128 stands for zero in the data rows.
The table, row by row:
[150 156 142 125 123 118  61 104 127 117 128 165 134 126 117  98 124 145
 134  74 206]
[136 123 128 116  97 116  98 137 116 140 134 189 128 110 172 165 113 122
 127 128 219]
[120  83 123  91  93 110 170 167 106 159 112 228 132 110 162 171 103 151
 139 105 132]
[166 182 135 138 117  92 104 109 112 114  84 115 135 138  89  92 111 172
 111 122 190]
[201 153 136 128 104 135 100 124 154 112 110 172 136 130 161 197  80  95
  87  77 142]
[186 195 153 159 121  85  34  93 100  96  63 120 148 143  94  86  99 179
 119 110 255]
[234 184 149 152 130  83 119 114 159  99  51 138 130 142 131 175  68 141
  82 120 141]
[149 104 139  90 114 114 142 136 102 130 103 255 138 135  90 100  82 211
 166  18  90]
[179  83  98 104  75 115 161 158 147 148 126 218 127 101 207 225 100 105
  87 127 153]
[118 110 133 116 140 124 119  99 129 144 120 163 155 184 160 127 111 166
 140 105  47]
[136 115 119 118  85 113  63 109 123 128 121 165 128 121 169 152 127 132
 116 120 255]
[193 148 138 139 127 112 129 115 157 111 100 133 131 129 126 158  99 137
  93 139 136]
[153 130 143  99  99 113 129 125  98 117 113 196 124 127 102 109 103 170
 144  46  93]
[116  85 115 112 113 117 164 156 128 132 112 200 122 115 144 159 110 174
 141 109 118]
[205 142 140 113 130 121 104 132 127 107 109 191 124 122 141 169  93 122
  90  63 134]
[114  64 114  89 108 104 174 156 115 155 110 234 135 114 128 141  98 186
 149  93  99]
[121 109 100 124  82 122 105 127 115 132 120 172 134 106 164 158 124 119
 109 120 200]
[178 122 130 122 127 142  99  78 147 121 104 141 147 180 218 182 100 114
 106 125  67]
[122 100 136 111 126 126 122  99 121 148 111 187 151 157 127 108 108 177
 158 109  44]
[121  84 133  99 137 116 103  76 128 155 111 193 153 206 190 113 104 180
 141  97   5]
[167 128 133 129 131 132  87  71 155 131 113 152 159 177 219 183 104 117
 104 151  78]
[127 138 142 137 133 124  31  46 136 122 130 132 153 166 190 103 123 138
 127 130 169]
[109  95 135 103 126 110 110  86 119 133  99 182 164 196 189 117  97 185
 148 107  20]
[165 143 149 147 108  84 156 131 105 116  54 178 138 142  68  86 100 199
 126  97 134]
[107  89 126 107 125 131 103  76 126 135 125 185 155 191 181 127 113 175
 143 107  26]
[163 135 131 125 112  86 138 125 107 116  67 148 130 136  65 111  92 191
 140 109 123]
[136 139 123 134 125 122  72  68 139 132 127 127 151 175 195 117 130 136
 132 128 144]
[127 142 150 146 144 139   0  12 143 124 125 119 158 193 212 111 127 139
 124 129 187]
[214 114 141 139 148 137  73  61 177 114  98 162 142 184 255 214  84  99
  71 142  54]
[149 112 146 100 116 104 134 143 104 145 110 213 125 120 107 109  98 172
 146  57 110]
[157 119 158 121 112  77 158 125 112 130  52 209 129 139  40  77  75 245
 159  90  81]
[195 196 157 166 107  78  58  87 108  85  61 107 121 143  68  74 116 176
 105 109 238]
[212 143 143 122 114 120 111 106 153 120 116 189 126 123 160 178  80 111
  90  78 131]
[251 155 152 105  90 113  91 122 137 103 111 210 125 125 146 172  83 119
  78  11 134]
[210 125 127 141 134 134  89  61 172 123 115 169 148 180 248 218  80 104
  71 137  69]
[148 122 154 118 114  86 155 132 106 122  68 176 131 145  54  97  94 230
 144  94 112]
[162 172 140 126 113 117  80 110 115 111 130 167 125 134 126  99 125 140
 113  46 193]
[138 141 127 129 126 122  62  57 127 132 121 126 148 180 196 123 128 131
 122 142 133]
[210 142 145 121 126 116 112 117 150 121  95 177 126 127 152 173  93 107
  82  70 133]
[113  83 135 114 136 128  97  82 135 146 107 191 159 186 171 130  98 183
 155 116  43]
[122 136 129 134 137 137  48  62 137 122 143 120 140 169 180 118 125 143
 110 127 182]
[212 153 128 144 119  97 135 124 145 117  68 136 129 138 127 162  84 147
  97 122 134]
[139 124 147 118 122 107 149 121 112 135  80 183 124 140  86 112  99 200
 133 106  98]
[115  94 138 107 137 131 121  90 135 139 111 217 153 167 153 118 108 189
 151 101  35]
[149 149 148 134 115 135  44  89 115 105 141 165 139 122 137  95 112 143
 104  57 229]
[155 126 144  81  93 105 123 139 106 124 111 255 114 139  86 106  98 189
 148   0 110]
[115  86 135  97 131 132 120 109 118 152 118 197 135 164 145 117 103 177
 149 114  44]
[144 122 141 115 127 102 154 141 130 131  73 191 131 140  69 101  93 197
 147  93  97]
[116  93 124 115 136 125 109  93 123 135 107 174 152 200 178 122 104 166
 152 121  33]
[148 121 145 103  99 133 145 140 101 122 103 237 139 133 101 106  91 190
 141  28  89]
[179 120 141 135 144 142  87  77 172 129 108 164 158 171 239 201  70 103
  96 139  83]
[209 160 126 141 111  97 126 130 143 107  50 127 135 134 114 146 102 153
  90 129 147]
[117  78 113  77  87 114 165 164 108 138 114 232 121 110 141 153 106 157
 131  96 115]
[134 114 113 116  89 121 112 130 117 131 134 178 126 105 167 158 123 119
 128 113 208]
[118 100 126 102 130 131 126 122 117 141 115 204 143 169 144 119  96 192
 154  99  45]
[147 126 156 136 118  98 149 136 107 119  87 177 134 145  77 109  90 189
 138  94 105]
[114  91 147 112 131 133 127  98 122 150 106 195 141 158 148 114 102 187
 159  96  46]
[117  92 140 106 134 123 128 100 118 151 103 192 151 178 145 131 105 182
 149 121  35]
[166  71 106  96  81 119 149 148 152 135 117 204 110  95 197 233 110 100
  95 125 161]
[178 181 146 109  97 113  36  91 108 103 120 193 123 118 103  81 115 141
 115  16 224]
[136 133 139 105 122 122 137 143 107 139 116 203 136 127  95 109  96 178
 146  63 102]
[207 170 140 138 117  96 124 122 137 106  59 126 129 142 128 148  84 159
  80 114 131]
[163 167 135 162 116  94  91 107 120  97  80 119 127 145  85  86 117 177
 127 108 204]
[143 133 138 131 129 136  39  43 141 139 129 123 152 191 197 115 132 125
 124 135 124]
[175 195 140 141 119 104  64  89 110 105  84 124 137 141  95  90 110 162
 124 113 224]
[222 155 151 151 116  95 119 120 141 113  44 120 128 139 101 152  89 148
  87 130 139]
[170 133 127 131 132 122  91  80 154 126 121 136 147 170 211 180 116 104
 110 134  70]
[169 170 137 113 113 112  63  99 101 115 133 190 123 124 116 104 110 140
 127  37 207]
[200 117 128 131 132 140  94  88 176 115  99 151 143 174 216 199  90 113
  99 152  95]
[220 152 148 147 109  91 115 112 156 106  73 125 131 145 137 169  58 130
  80 136 132]
[145 103 142  82  97  99 130 156 102 140  97 255 147 132  78  93  75 206
 157   0  74]
[151 145 144 144 134  86 135 134 105 106  63 158 134 142  66  90 106 193
 120 109 119]
[169 175 149 158 120  98  85 101 110 115  86 116 145 143  87  88 115 167
 115 117 177]
[176 191 150 161 106  81  24  77 100 108  91 120 143 146 106  79 109 180
 111 114 255]
[140 113 142  98 126 119 140 133 109 135 100 234 131 134  86 108  87 193
 148  27 116]
[173 144 140 131 113  69 144 131 101 122  46 163 132 146  39  86 103 237
 127  92 109]
Every row adds up 2 patterns from a hidden set, each pattern the same size and each with its own weight. Each row also carries a little noise. Patterns are numbered 0, 1, 2 and so on, in the order they first appear below.
Rows drawn again from the table, each followed by the numbers of its patterns, largest weight first:
[222 155 151 151 116  95 119 120 141 113  44 120 128 139 101 152  89 148
  87 130 139] 0 1
[114  64 114  89 108 104 174 156 115 155 110 234 135 114 128 141  98 186
 149  93  99] 2 3
[114  91 147 112 131 133 127  98 122 150 106 195 141 158 148 114 102 187
 159  96  46] 2 4
[165 143 149 147 108  84 156 131 105 116  54 178 138 142  68  86 100 199
 126  97 134] 0 2
[166 182 135 138 117  92 104 109 112 114  84 115 135 138  89  92 111 172
 111 122 190] 0 5
[234 184 149 152 130  83 119 114 159  99  51 138 130 142 131 175  68 141
  82 120 141] 1 0
[138 141 127 129 126 122  62  57 127 132 121 126 148 180 196 123 128 131
 122 142 133] 4 5
[139 124 147 118 122 107 149 121 112 135  80 183 124 140  86 112  99 200
 133 106  98] 2 0
[150 156 142 125 123 118  61 104 127 117 128 165 134 126 117  98 124 145
 134  74 206] 5 6
[151 145 144 144 134  86 135 134 105 106  63 158 134 142  66  90 106 193
 120 109 119] 0 2
[136 139 123 134 125 122  72  68 139 132 127 127 151 175 195 117 130 136
 132 128 144] 4 5
[167 128 133 129 131 132  87  71 155 131 113 152 159 177 219 183 104 117
 104 151  78] 4 1
[147 126 156 136 118  98 149 136 107 119  87 177 134 145  77 109  90 189
 138  94 105] 2 0
[169 170 137 113 113 112  63  99 101 115 133 190 123 124 116 104 110 140
 127  37 207] 6 5
[136 133 139 105 122 122 137 143 107 139 116 203 136 127  95 109  96 178
 146  63 102] 2 6
[140 113 142  98 126 119 140 133 109 135 100 234 131 134  86 108  87 193
 148  27 116] 2 6
[155 126 144  81  93 105 123 139 106 124 111 255 114 139  86 106  98 189
 148   0 110] 6 2
[117  78 113  77  87 114 165 164 108 138 114 232 121 110 141 153 106 157
 131  96 115] 3 2
[179 120 141 135 144 142  87  77 172 129 108 164 158 171 239 201  70 103
  96 139  83] 1 4
[210 125 127 141 134 134  89  61 172 123 115 169 148 180 248 218  80 104
  71 137  69] 1 4
[148 122 154 118 114  86 155 132 106 122  68 176 131 145  54  97  94 230
 144  94 112] 2 0
[209 160 126 141 111  97 126 130 143 107  50 127 135 134 114 146 102 153
  90 129 147] 0 1
[178 181 146 109  97 113  36  91 108 103 120 193 123 118 103  81 115 141
 115  16 224] 6 5
[178 122 130 122 127 142  99  78 147 121 104 141 147 180 218 182 100 114
 106 125  67] 4 1
[193 148 138 139 127 112 129 115 157 111 100 133 131 129 126 158  99 137
  93 139 136] 1 0
[251 155 152 105  90 113  91 122 137 103 111 210 125 125 146 172  83 119
  78  11 134] 6 1
[205 142 140 113 130 121 104 132 127 107 109 191 124 122 141 169  93 122
  90  63 134] 6 1
[121 109 100 124  82 122 105 127 115 132 120 172 134 106 164 158 124 119
 109 120 200] 3 5
[148 121 145 103  99 133 145 140 101 122 103 237 139 133 101 106  91 190
 141  28  89] 2 6
[149 149 148 134 115 135  44  89 115 105 141 165 139 122 137  95 112 143
 104  57 229] 5 6
[115  94 138 107 137 131 121  90 135 139 111 217 153 167 153 118 108 189
 151 101  35] 2 4
[120  83 123  91  93 110 170 167 106 159 112 228 132 110 162 171 103 151
 139 105 132] 3 2
[195 196 157 166 107  78  58  87 108  85  61 107 121 143  68  74 116 176
 105 109 238] 0 5
[134 114 113 116  89 121 112 130 117 131 134 178 126 105 167 158 123 119
 128 113 208] 3 5
[144 122 141 115 127 102 154 141 130 131  73 191 131 140  69 101  93 197
 147  93  97] 2 0
[162 172 140 126 113 117  80 110 115 111 130 167 125 134 126  99 125 140
 113  46 193] 6 5
[136 123 128 116  97 116  98 137 116 140 134 189 128 110 172 165 113 122
 127 128 219] 3 5
[175 195 140 141 119 104  64  89 110 105  84 124 137 141  95  90 110 162
 124 113 224] 5 0
[121  84 133  99 137 116 103  76 128 155 111 193 153 206 190 113 104 180
 141  97   5] 4 2
[212 143 143 122 114 120 111 106 153 120 116 189 126 123 160 178  80 111
  90  78 131] 1 6
[115  86 135  97 131 132 120 109 118 152 118 197 135 164 145 117 103 177
 149 114  44] 2 4
[163 167 135 162 116  94  91 107 120  97  80 119 127 145  85  86 117 177
 127 108 204] 0 5
[153 130 143  99  99 113 129 125  98 117 113 196 124 127 102 109 103 170
 144  46  93] 6 2
[220 152 148 147 109  91 115 112 156 106  73 125 131 145 137 169  58 130
  80 136 132] 1 0
[107  89 126 107 125 131 103  76 126 135 125 185 155 191 181 127 113 175
 143 107  26] 4 2
[157 119 158 121 112  77 158 125 112 130  52 209 129 139  40  77  75 245
 159  90  81] 2 0
[109  95 135 103 126 110 110  86 119 133  99 182 164 196 189 117  97 185
 148 107  20] 4 2
[116  93 124 115 136 125 109  93 123 135 107 174 152 200 178 122 104 166
 152 121  33] 4 2
[179  83  98 104  75 115 161 158 147 148 126 218 127 101 207 225 100 105
  87 127 153] 3 1
[170 133 127 131 132 122  91  80 154 126 121 136 147 170 211 180 116 104
 110 134  70] 4 1
[186 195 153 159 121  85  34  93 100  96  63 120 148 143  94  86  99 179
 119 110 255] 5 0
[200 117 128 131 132 140  94  88 176 115  99 151 143 174 216 199  90 113
  99 152  95] 1 4
[207 170 140 138 117  96 124 122 137 106  59 126 129 142 128 148  84 159
  80 114 131] 0 1
[210 142 145 121 126 116 112 117 150 121  95 177 126 127 152 173  93 107
  82  70 133] 1 6
[143 133 138 131 129 136  39  43 141 139 129 123 152 191 197 115 132 125
 124 135 124] 4 5
[118 100 126 102 130 131 126 122 117 141 115 204 143 169 144 119  96 192
 154  99  45] 2 4
[212 153 128 144 119  97 135 124 145 117  68 136 129 138 127 162  84 147
  97 122 134] 1 0
[116  85 115 112 113 117 164 156 128 132 112 200 122 115 144 159 110 174
 141 109 118] 2 3
[214 114 141 139 148 137  73  61 177 114  98 162 142 184 255 214  84  99
  71 142  54] 1 4
[122 136 129 134 137 137  48  62 137 122 143 120 140 169 180 118 125 143
 110 127 182] 5 4
[122 100 136 111 126 126 122  99 121 148 111 187 151 157 127 108 108 177
 158 109  44] 2 4
[117  92 140 106 134 123 128 100 118 151 103 192 151 178 145 131 105 182
 149 121  35] 2 4
[127 142 150 146 144 139   0  12 143 124 125 119 158 193 212 111 127 139
 124 129 187] 5 4
[149 112 146 100 116 104 134 143 104 145 110 213 125 120 107 109  98 172
 146  57 110] 2 6
[127 138 142 137 133 124  31  46 136 122 130 132 153 166 190 103 123 138
 127 130 169] 5 4
[149 104 139  90 114 114 142 136 102 130 103 255 138 135  90 100  82 211
 166  18  90] 2 6
[163 135 131 125 112  86 138 125 107 116  67 148 130 136  65 111  92 191
 140 109 123] 0 2
[136 115 119 118  85 113  63 109 123 128 121 165 128 121 169 152 127 132
 116 120 255] 5 3
[113  83 135 114 136 128  97  82 135 146 107 191 159 186 171 130  98 183
 155 116  43] 4 2
[173 144 140 131 113  69 144 131 101 122  46 163 132 146  39  86 103 237
 127  92 109] 0 2
[201 153 136 128 104 135 100 124 154 112 110 172 136 130 161 197  80  95
  87  77 142] 1 6
[118 110 133 116 140 124 119  99 129 144 120 163 155 184 160 127 111 166
 140 105  47] 4 2
[169 175 149 158 120  98  85 101 110 115  86 116 145 143  87  88 115 167
 115 117 177] 0 5
[145 103 142  82  97  99 130 156 102 140  97 255 147 132  78  93  75 206
 157   0  74] 2 6
[166  71 106  96  81 119 149 148 152 135 117 204 110  95 197 233 110 100
  95 125 161] 3 1
